In the rows, 128 means zero.
Rotation paths and how fast each direction turns (degrees a step)
Each turn is a multiple of 5 degrees from 10 to 175, or 0.
Each row of a path follows its step; steps can be skipped.
Path 1:
step 0: [142 131 127 119 136 122 135 109 133 138 120 122 127 119 135 128 127 122
 126 134 123 117 145 147 136 124 133 130 131 131 128 132 133 125 139 125
 136 116 142 117 117]
step 1: [122 129 129 124 143 133 125 142 121 128 129 135 135 109 135 132 115 143
 141 124 118 120 135 127 120 128 118 130 126 118 137 139 128 134 135 108
 125 128 128 137 133]
step 2: [142 143 118 132 131 113 127 133 129 139 143 148 137 128 118 138 127 124
 130 133 121 117 118 117 130 129 145 114 124 128 125 121 129 128 129 132
 120 132 135 134 127]
step 3: [129 136 132 143 124 118 125 117 130 119 122 123 132 129 121 142 137 133
 130 138 135 123 125 132 138 142 104 119 142 136 131 142 121 134 126 124
 115 124 129 129 122]
step 4: [118 136 125 110 124 125 141 133 133 136 129 137 136 130 136 125 134 112
 117 129 135 127 136 133 110 130 119 120 130 129 140 145 136 121 125 130
 122 140 120 119 134]
step 5: [133 120 129 139 129 122 129 141 123 122 116 129 134 127 133 125 127 125
 128 137 110 140 126 133 128 107 128 128 142 137 139 126 132 121 117 131
 127 135 148 136 140]
step 6: [123 129 133 127 137 108 138 118 131 119 133 118 133 146 132 134 123 126
 121 122 104 130 139 115 121 138 126 125 126 132 127 116 127 135 126 119
 134 115 126 121 132]
step 7: [127 110 114 135 142 132 135 115 120 120 129 152 132 119 125 132 129 120
 123 125 135 123 136 129 125 121 117 136 131 133 135 119 131 126 130 134
 124 116 114 135 117]
step 8: [125 132 133 128 126 121 119 134 123 130 125 134 131 125 125 133 117 115
 139 107 134 126 138 117 136 116 122 120 127 124 125 137 132 117 124 127
 135 125 147 112 111]
step 9: [136 123 133 138 132 131 129 124 129 140 122 122 152 121 120 134 133 135
 114 131 120 112 133 142 121 130 137 136 124 124 122 140 141 138 135 120
 130 124 142 124 126]
Directions:
[122 126 129 126 122 128 131 131 129 125 130 128 125 133 130 128 135 132
 125 131 128 127 128 130 127 126 131 127 130 131 131 129 129 131 126 129
 125 128 132 127 128]
55
[128 125 132 127 123 131 128 130 134 127 126 127 128 127 130 125 127 130
 129 129 129 129 123 125 129 131 129 128 127 123 129 127 128 126 131 134
 130 122 127 129 129]
0
